X: several groups of rows, each row roughly a mix of its group's hidden directions
X (111 x 10)
[[  3 -17   0   3   6   1  11  10  -8 -26]
 [-16  -3   4   5  10  24  12   9  -2 -10]
 [ 19  -5 -22   0  -8 -10   8  12   4   9]
 [ 25   5   8  -3  -7  -4 -11  10 -10 -15]
 [-10  -5   8  -6   1 -20  -8 -14   2  20]
 [-20  -8  15  -1  14  13   4  11 -11  -2]
 [ 14 -20  -7   2  -1  -9  -3   8   0 -23]
 [  5  -2   6   3  -1  24  -1   7  17 -18]
 [ 10 -17  -2  -5  19  -4   8  21  -3   6]
 [ -9   9  -6   3   8   7   5  26 -16  -5]
 [ 10  -3  11  -4   7 -28   0  -6   6  12]
 [  7  -1 -20  -5  -4 -18  -5  -1  -7  20]
 [  2  -6  14   8   2 -13  23  -4  17   3]
 [-19 -10   5   3   7   7  22  -2   4 -15]
 [ -1  -4  15 -10  19  15   1  12 -13 -10]
 [ -1  -6  12   0   5  19  18  12  -2 -17]
 [ -2  -3 -16 -13 -11   2  -9   6 -13  21]
 [ 28  11   3  -1  -8  -2 -15   4  -2 -10]
 [  0  -1  -3  -4  -5  -2 -15   3 -17  27]
 [  7  13 -10   6  11 -18 -12  -5   2  18]
 [ -1   4  11 -12   1  12  -3 -19  19  11]
 [  3   7   0  11  -7 -27  -8  -7  15   8]
 [ -5   8  -8  -7   0   4 -18   1 -15  23]
 [  4 -14   8 -21   1  15  -4 -17   5  -4]
 [  7  -6  -7   5 -15 -24  -7 -13  10   4]
 [ -3  -7 -25  -1  -7 -17   6  -6   7  12]
 [-18 -19   7 -12   0   4  16  -2  -1 -12]
 [-10  -4 -23  -3  -7   2  23  -6   1   7]
 [ -3   4 -17   0 -12 -20  -4  -8 -18  -5]
 [-31  -2  -7  -2   8   7  10   6  -6   1]
 [ 17  -9  -2  -2   8  22  -8   0  14 -11]
 [  9   7  -5  13  12  20   1  20  -3  -6]
 [ -2   3   8   0  -7 -27  -7 -15   9  11]
 [-20 -11   9   1  15   6   5  15 -11  -8]
 [ -8  -3   1 -13  -6 -14  -5 -21   8  17]
 [  9  -8   6  -6  -2 -24 -13 -11  -7  15]
 [  7   6  21  11   9  16  -1  17   6  -8]
 [ 17  12   9   4   0  -7 -24  -6   4 -12]
 [-13   4  23  -2  14   3   7 -17   1  -5]
 [ -8   2 -10   8  -3   1  30  -1 -10  -8]
 [ 18   4 -17  16  -8 -17  -5   4   3   1]
 [ 16 -19 -10   0  -9  -7   7 -10  18   1]
 [ -3   3  32  -3   2  -2   3   8 -13  -3]
 [ -3   5  -1   9   9  27  16   9   5   1]
 [  7   3   4 -10 -10 -20 -17 -13  -5  12]
 [  1  13  22 -13  13  16   3   4   2  -6]
 [ 20   9  -5  -4  -5  -9  -9 -15  19   4]
 [  7  -2   9  -5  -9  -5 -22 -15   0  19]
 [-11  -3 -23  -6  -9  -3  12 -12   4  15]
 [-27  -6  -5   8  13   5   3  -5  11  11]
 [-20   7 -12  14  11  -6   6  18  -1  -1]
 [-21 -12 -11   6   0  19   4  -1  13   0]
 [-15 -20   0 -15   2 -10   5  -2  -6 -17]
 [-17 -18  -4  -5   1   5  23   2   3  -9]
 [ 21   7 -19   8  -6   4   3  10 -15  -1]
 [  8   9  11  -2  -5 -18 -22  11 -10  -2]
 [-18   5  20   1   6   9   6 -14  -5 -12]
 [-21   7   1   1  -2   9  -8  -9 -16 -18]
 [  4  -8  16   2   5  15   9  -7  23  -8]
 [ -8 -11   3 -22  13  13   4  -1 -13 -10]
 [  1  -8  23 -15  -4 -14 -13  -9  -2  -7]
 [ -4  -3  24 -15  -3 -12  -4 -17   6   4]
 [-20 -10  11   7  12   7  17   4  -2 -12]
 [ -2  -4 -31   0 -12  -2   7 -10  -3   7]
 [-11  -6  14  -2   6  19   1   3   0 -24]
 [ 12  -7   2  -6  -1 -27  -8  -6  -2  15]
 [ -6  -9   0  -3  -5 -13  -3 -26 -17  -6]
 [  5 -11  19   7   4  14  12   7  17   6]
 [ -6 -10  31   0   4  -4  -9  -6   8   5]
 [  3   0  -8  -4   5 -25   6   0  -3  22]
 [ -9  -7  25 -14   3   3   3 -15   9  -1]
 [ -6  -7  -7  -2   3 -15  10 -10 -12  24]
 [  2  -3 -25  -1 -11   1   8 -15  12  12]
 [ -5  -6   9 -14  -4 -15 -11 -15   5  18]
 [-23   3 -10  11  -5  -2  15  15   0  -9]
 [-13   8   3 -19   6  20   7  -7 -10   9]
 [ 10  -2  16  12 -12   0 -11 -12  11  17]
 [-19  -8  13  -1  10  18  14  -3   7  -5]
 [-23  -3   3 -13   3  16  13   4  -3 -11]
 [ 24  12  -7   7  -3 -10 -17   5   1   9]
 [ 13  -8 -16  -7   0 -19  -7   5  -5  17]
 [ -5  -4 -25   2   3  -1  16  14 -13   6]
 [ -2 -16 -13  -3   3 -13   3   0 -24  11]
 [  9   4  20   1   5   4   5  18  -6 -19]
 [ 17  -2  12  -2   3  19   5  16   4 -15]
 [-25   5  -4  11  15   0   5  16  -4   5]
 [ 20  16  -2  19  -2   2   0  17   1  -4]
 [-17  -5  -6 -16  -8 -17   6 -13 -12   4]
 [ 10 -10  20  -7   4  10 -13 -13  13   4]
 [ 12   4  25   0   6   8 -12   5   1 -16]
 [  6   7 -22  -6   4 -16  -5  15 -10  10]
 [ 19  14  -5   9  -2  -6   6 -14  17 -11]
 [  4   5  -3 -10   8 -16 -12   1  -6  26]
 [-14 -18  -7 -16  -5   2  16  -8  11   3]
 [ 13  -3 -16   3  -7 -25 -10   7  -5   7]
 [  1  16   5  12   4  21   3   3  -8 -19]
 [-22 -25  -1 -12   1  -1   6   6  -1   1]
 [ 29   6  10   9   3   6  -9   6   7  -5]
 [-15 -16  13 -13   3   0  15 -11  11   0]
 [-13  -6  16   2   3  19   6 -20   2  -6]
 [ 21 -10 -12   3 -15 -11  -3  10  12  -6]
 [  1   4   4  -6   5 -17 -13   8 -16  21]
 [ -3  14   7  -1   0  -1 -18  20 -18   2]
 [  5  10   3   0  16 -13  15  13  19  -1]
 [-15  10  20   3  10   1  -1   9 -20  -1]
 [ 19  -3   2   8   6  -7  -4  15   9 -22]
 [ -5  -9   4   3   7  26  11   5   3 -18]
 [  3   3  -9   6 -14 -25  -5 -12   3  13]
 [ 18  -2 -10   3  -9   4  -3  20  19   6]
 [  5  16 -17   6 -15 -20   6   0   4  -1]
 [ -2 -11   6  13  -3   9  23  11   2 -15]]
which group is each row in? (one row of each group first)
[ 5 -8 -7 -5 14 16 10  9 16 17] | <11>
[ -3   0  26 -10  -4  -8  -2  -7 -18  -9] | <125>
[ -4  10 -18   9  10 -14   0  12 -17   9] | <117>

[-21   0  23   2   4   3   8  11   5 -10] | <117>
[-18  -3  21 -10   3  12   4 -13  -1 -10] | <125>
[  5  -5  14   5  -4   7  -5  10   0 -29] | <11>
[ -9  -4 -17  -3  -7 -16  13 -10  -2  18] | <125>
[ -6  15   9  17   7  -9 -15  -7 -10 -14] | <125>
[ 26  -1 -20  -1  -4  -5  -8  -8  -5   4] | <117>
[ 12  10 -16   0  -7 -25  -3  -7  -5   8] | <117>
[15  7  6 18  9 10 -4 19  8 -8] | <117>
[ 14  -1 -25 -11  -6  -5  -4 -16   7   0] | <117>
[ 11   3  -7  -8   3 -23 -10   0   1  21] | <11>
[-10  -9  20 -17   9  -1  -7 -16   1   7] | <117>
